In the data rows, zero lies at 4.5, halfway between 4 and 5.
Each row in the table below has a label, given by one hidden rule.
[5 5 7 6 4 3 4 4 2 4 4 6 5 2 1] d
[5 6 3 5 2 5 4 5 4 5 4 5 7 5 5] d
[3 6 4 7 3 1 3 6 5 5 4 6 7 5 4] e
[4 3 4 4 4 7 3 6 4 4 4 4 3 5 3] d
[1 4 5 4 4 4 3 5 2 6 6 6 6 9 5] e
[4 2 6 6 5 5 4 6 8 4 4 4 5 2 3] e
[6 4 4 4 6 3 4 4 3 6 5 5 7 4 6] d
[5 5 7 0 5 6 2 5 5 4 5 5 5 6 7] d
[6 3 5 0 6 6 3 5 4 3 4 4 4 6 7] d
[4 4 4 5 7 5 7 5 6 5 5 3 6 7 6] d
[4 4 6 4 4 7 5 4 5 4 5 5 5 6 6] d
[3 5 4 5 5 4 7 5 4 4 2 2 5 5 4] e
[3 3 6 5 6 3 4 6 2 5 3 3 4 3 5] e
[4 6 5 8 7 4 5 6 4 7 3 3 1 8 9] d
[4 4 7 4 4 4 2 5 5 4 6 7 3 4 2] e
[3 3 5 8 4 2 5 8 5 5 3 3 5 2 5] e
[5 5 6 4 5 3 0 7 3 6 9 7 2 4 4] e
[2 4 6 6 4 6 6 5 5 5 4 2 2 5 5] d
[0 4 2 7 3 5 4 4 4 5 5 3 6 5 5] e
[6 3 4 3 2 6 4 2 6 0 4 5 8 3 3] e
[4 6 3 1 5 6 2 5 2 2 4 5 4 4 3] d
[4 3 3 2 5 5 7 4 3 5 2 2 6 4 5] d
[2 2 5 4 6 6 5 6 6 5 5 5 6 4 4] e
[4 2 4 5 4 5 3 6 5 6 3 3 4 5 3] e
[6 3 5 2 5 5 4 2 8 4 4 5 4 4 7] d
[6 6 2 4 4 6 2 8 4 4 3 4 6 6 5] e
[7 6 3 3 4 6 2 6 4 2 5 5 6 3 7] e
[3 4 5 8 5 4 7 4 7 2 2 4 5 4 7] e
[6 5 3 5 4 4 6 5 2 3 4 4 5 3 3] e
[3 5 3 7 2 3 6 2 2 8 4 5 7 4 2] d
[7 6 5 3 6 4 4 6 4 6 3 5 4 1 3] e
[7 2 7 5 6 4 6 1 4 4 4 6 3 4 4] d
[6 7 7 7 5 1 6 5 6 6 5 8 5 3 2] d
[5 6 4 4 5 4 5 3 6 6 3 3 3 6 3] d
[5 3 9 1 6 4 5 1 4 6 3 6 2 6 3] d
[3 3 4 5 3 5 6 4 4 4 5 4 4 4 6] d
[5 2 3 5 5 7 3 6 6 4 5 5 2 6 7] d
[5 5 0 4 5 5 8 5 3 3 1 3 6 3 4] e
[3 7 6 6 4 5 2 6 5 5 5 7 3 8 6] d
[7 5 3 5 4 2 3 5 4 4 5 4 5 3 6] d
[5 3 8 5 5 5 2 4 7 6 5 5 3 4 5] e
[3 5 4 6 5 4 5 3 6 5 5 6 6 5 3] e
[6 5 6 6 5 3 1 3 3 4 5 5 4 6 3] d
[3 2 4 3 4 5 7 3 4 5 4 5 5 4 2] d
[4 4 5 6 4 5 4 3 4 2 8 5 4 9 8] d
[3 3 6 2 6 6 6 1 4 2 6 6 5 7 5] e
[4 9 1 4 3 4 4 8 2 5 3 3 5 5 6] d
[3 3 3 3 5 6 4 3 4 5 6 6 6 6 5] e
[6 4 4 5 2 7 7 5 5 1 4 5 7 3 7] e
[2 7 4 9 4 1 4 6 4 5 3 3 7 3 4] d
[6 4 6 5 3 3 3 5 5 7 2 5 4 1 3] d
[6 8 4 6 5 3 4 5 4 6 0 0 4 7 6] e
[5 5 4 7 3 3 3 3 6 6 4 4 7 3 2] e
[4 4 5 5 7 6 6 2 7 5 4 1 4 6 8] d
[3 3 6 5 4 4 6 9 4 5 4 3 6 2 5] e
[7 5 5 5 7 1 2 4 8 4 3 5 3 2 4] d
[6 5 5 3 2 5 6 1 4 3 4 6 8 2 1] d
[6 7 4 5 6 3 4 2 2 6 9 6 4 4 3] d
[4 3 3 7 6 5 5 6 6 4 5 4 6 4 4] e
[8 5 5 5 5 5 2 1 8 1 5 6 4 5 5] e
[1 4 6 6 4 1 6 7 2 4 5 5 2 4 4] d
[1 1 5 5 8 2 3 5 3 7 5 5 1 7 7] d
[1 4 3 3 2 5 5 3 4 2 5 4 7 3 2] e
[4 8 4 3 4 4 5 5 4 4 5 6 6 4 6] d
[5 6 3 4 6 7 3 3 9 2 4 5 5 6 6] d
[5 3 3 4 7 5 8 4 5 6 1 4 5 4 4] e
[4 5 5 5 4 2 3 3 5 5 5 6 5 8 5] d
[4 3 4 5 4 4 7 5 3 4 4 4 4 5 4] d
[6 6 0 5 4 7 2 7 8 3 3 3 7 4 6] e
[6 6 5 4 5 5 5 6 2 3 3 5 5 4 3] d
[5 6 3 6 5 5 3 8 3 7 5 2 5 4 5] e
[2 3 6 2 3 6 5 7 2 4 5 4 3 3 4] d
[1 4 5 5 6 5 5 5 4 4 8 4 3 8 7] d
[5 7 3 3 2 6 2 4 4 3 7 4 4 6 4] d
[2 6 4 6 5 4 6 6 4 2 2 3 5 2 4] e
[4 5 2 3 2 2 2 4 1 6 5 5 6 3 5] d
[5 5 5 4 3 1 5 3 3 6 5 6 4 4 4] d
[6 4 4 5 4 6 7 2 7 3 3 3 6 5 5] d
[4 3 2 7 6 3 3 3 8 4 4 5 6 4 4] e
[4 5 7 4 5 3 8 3 5 6 4 3 5 5 2] d
[5 4 2 5 3 4 6 4 2 3 3 3 6 5 5] d
[7 7 2 5 6 7 3 6 6 3 6 4 7 6 5] e
[2 5 5 5 4 4 5 7 3 7 7 4 2 5 4] d
[4 4 7 4 7 4 3 2 7 5 8 7 3 5 3] e
[7 6 5 5 7 4 5 5 4 6 3 3 5 3 6] e
[5 2 8 4 6 4 4 2 4 4 7 6 1 4 6] d
[7 2 9 3 8 1 5 3 4 7 4 5 2 3 1] d
[4 4 6 6 8 3 2 6 7 4 6 5 6 4 4] e
[4 3 5 6 4 3 6 1 5 2 2 4 4 7 6] d
[4 2 8 2 8 6 3 4 5 7 6 4 5 5 6] d
[3 5 4 5 3 5 2 6 6 5 6 4 4 3 4] e
[3 3 4 3 5 9 6 5 5 2 5 4 4 6 4] d
[3 5 2 6 5 2 5 5 4 5 4 5 7 4 4] d
[6 5 3 3 5 6 4 3 7 5 4 4 2 7 6] d
[4 5 5 1 4 8 2 5 4 4 5 6 2 6 6] d
[7 6 6 1 4 6 0 5 3 3 6 7 5 5 2] e
[6 7 2 4 3 5 7 6 3 3 0 1 6 3 4] e
[3 8 3 2 0 6 3 5 3 5 6 8 6 3 4] e
[6 3 4 1 5 6 4 3 2 2 8 5 2 6 6] d
[5 4 5 6 5 4 4 5 4 5 5 5 3 3 5] e
[2 3 6 4 4 6 5 6 4 4 5 3 4 5 4] d
[6 6 4 4 5 5 2 5 4 5 4 6 4 2 5] e
[3 4 4 6 3 4 6 7 6 5 5 2 4 5 5] e
[5 5 5 4 4 5 2 3 8 4 2 5 2 9 7] d
[3 3 3 5 4 7 6 6 4 4 5 4 5 4 5] d
[7 3 7 2 5 3 6 4 2 7 5 4 5 3 5] d
[4 6 5 5 5 6 4 4 6 6 4 6 3 5 4] d
[2 4 8 7 6 4 5 6 6 7 5 3 1 8 7] d
[5 8 4 4 1 6 2 7 3 3 7 5 8 1 3] e
[3 4 4 7 2 4 6 5 5 5 5 2 5 4 3] e
[5 5 6 7 4 6 6 5 6 5 3 3 5 5 3] e
[3 7 3 2 1 2 4 2 0 5 5 5 7 2 3] d
[5 3 5 5 5 5 6 4 4 3 6 7 4 5 4] e
[6 5 5 7 4 3 4 5 5 6 4 4 5 4 6] e
[3 3 6 8 6 3 5 4 4 7 5 7 4 6 5] d
[2 6 3 4 4 6 6 8 4 5 3 3 3 5 6] d
[6 7 4 3 4 3 7 3 1 6 4 5 5 7 7] d
[6 4 7 2 5 5 5 5 2 4 5 2 3 3 6] d
[5 5 6 5 5 4 4 3 5 4 3 4 3 2 1] e
[4 4 5 2 3 9 6 4 6 2 4 3 6 4 4] d
[6 7 6 4 4 4 4 4 5 5 6 5 6 3 1] e
[5 6 5 5 6 1 7 5 5 4 1 2 4 2 6] e
[2 3 3 6 4 4 4 3 5 4 5 7 5 6 5] e
[5 3 7 2 5 6 4 2 4 4 5 8 4 7 7] e
[5 6 5 5 5 2 5 6 5 6 4 5 6 3 3] d
[4 4 5 4 4 4 6 5 6 3 4 2 5 3 5] e
[7 7 4 7 7 3 4 4 6 6 3 4 5 5 6] e
[5 5 6 7 9 3 3 3 8 6 4 6 5 5 3] e
[4 5 4 5 6 4 8 3 1 6 4 3 2 4 5] d
[5 3 4 6 5 4 6 4 3 6 6 6 5 4 5] d
[5 3 4 1 4 7 3 4 4 4 7 5 3 5 5] d
[2 4 8 4 6 5 6 5 4 7 6 2 2 8 6] d
[3 7 1 7 2 4 4 7 5 4 5 2 5 5 6] e
[7 7 3 1 3 3 5 2 2 2 5 7 7 1 4] d
[7 6 3 5 6 4 2 8 4 3 6 6 5 7 6] d
[7 5 6 4 4 2 4 0 3 5 4 5 3 4 3] d
[5 8 5 3 3 5 5 5 2 5 5 4 4 4 4] d
[5 5 6 6 6 4 2 2 7 5 6 6 4 7 4] e
[3 6 3 7 6 3 4 8 3 8 4 4 7 2 2] d
[4 4 3 4 5 7 3 7 6 4 4 5 4 4 5] e
[3 3 3 4 4 7 2 7 4 4 7 4 1 7 4] d
[6 5 3 4 2 4 6 5 2 3 4 2 6 5 5] d
[6 4 8 6 7 4 7 6 5 9 5 4 1 2 6] e
[3 5 5 5 3 5 4 2 2 5 4 6 3 5 6] d
[7 4 5 1 5 4 3 5 4 4 4 6 6 3 3] d
[1 4 4 6 4 5 5 5 4 7 6 6 4 6 4] e
[6 4 4 6 4 3 5 5 5 5 4 6 4 4 3] d
[2 3 4 4 4 5 3 2 4 6 6 8 4 6 3] e
[6 3 4 4 4 6 6 5 5 4 2 2 5 2 3] e
[1 2 5 2 0 6 8 4 5 1 7 5 7 5 5] e
[4 3 7 3 5 2 4 4 5 3 4 4 4 5 4] d
[6 2 5 4 6 1 7 3 2 7 2 4 1 4 7] d
Here are more rows. What is the label of each one?
[4 7 4 5 4 3 1 6 5 5 6 5 1 4 3] ~ e
[2 4 4 4 4 3 5 2 4 4 4 6 6 7 3] ~ d
[6 5 6 3 4 4 1 6 5 3 6 6 2 4 4] ~ e
[7 5 4 2 2 7 1 6 7 3 5 3 5 6 7] ~ d
[3 3 4 3 4 2 6 7 4 7 3 3 3 2 5] ~ e
[2 4 4 4 3 5 5 5 3 6 4 2 5 8 5] ~ d
[3 4 4 4 4 4 5 4 1 6 6 5 5 6 3] ~ d
[4 5 5 7 5 5 6 7 7 6 5 5 6 1 2] ~ e
[4 6 3 4 6 4 6 4 7 4 3 3 5 6 4] ~ d
[5 4 3 6 2 5 4 5 6 7 6 5 4 3 3] ~ e
[4 3 5 3 3 7 4 3 6 3 6 5 6 4 4] ~ e
[7 5 5 6 6 3 3 6 5 7 2 2 6 6 7] ~ e
[4 5 5 5 3 7 0 5 9 2 4 7 6 1 4] ~ e
[0 3 6 5 7 6 6 6 4 6 8 7 7 6 3] ~ e
[5 4 4 6 4 5 5 5 3 4 3 5 3 3 3] ~ e
[4 0 4 1 3 7 4 7 5 0 3 6 4 2 5] ~ e
[7 2 6 3 4 5 4 6 5 4 6 3 1 4 5] ~ d
[5 5 2 5 4 3 9 2 4 5 3 3 6 5 5] ~ d
[6 4 4 6 4 5 6 8 5 3 1 1 4 2 3] ~ e
[3 0 4 4 3 6 5 4 4 4 5 3 6 3 3] ~ e
[3 2 3 2 6 6 5 3 3 3 4 3 3 7 5] ~ d
[5 0 7 4 7 4 4 3 9 5 4 7 5 3 2] ~ e
[6 6 7 5 8 1 3 3 4 5 4 6 5 5 4] ~ d
[4 7 4 1 3 6 7 7 2 5 3 4 5 1 3] ~ d
[6 6 3 4 3 4 4 4 3 3 6 5 7 3 3] ~ e
[5 7 3 7 3 4 6 6 8 3 4 3 6 6 4] ~ e
[5 4 5 2 3 7 6 4 2 4 6 4 4 5 6] ~ d
[7 5 9 5 5 1 5 6 3 7 4 5 2 4 6] ~ e
[3 6 4 7 2 5 4 4 2 5 8 8 5 3 0] ~ e
[5 3 4 4 4 6 5 3 5 3 3 2 5 6 6] ~ d
[6 6 4 4 5 5 3 2 3 4 5 7 6 7 4] ~ e
[0 6 4 8 3 6 2 5 4 5 9 7 9 7 2] ~ e
[3 1 4 5 5 5 7 5 4 5 4 3 3 3 3] ~ e
[4 3 4 6 6 2 6 6 6 8 4 4 5 3 5] ~ e
[4 6 3 4 3 7 4 5 5 3 7 4 3 4 6] ~ d
[4 1 4 3 3 7 5 3 6 1 5 5 7 2 3] ~ e
[9 7 1 3 4 4 4 5 6 3 3 4 6 2 4] ~ e
[9 7 5 1 5 5 2 5 4 5 6 3 3 4 8] ~ d
[3 1 3 2 2 9 5 4 3 2 2 6 3 2 3] ~ d
[3 3 4 5 5 3 5 3 4 6 3 4 4 5 6] ~ d
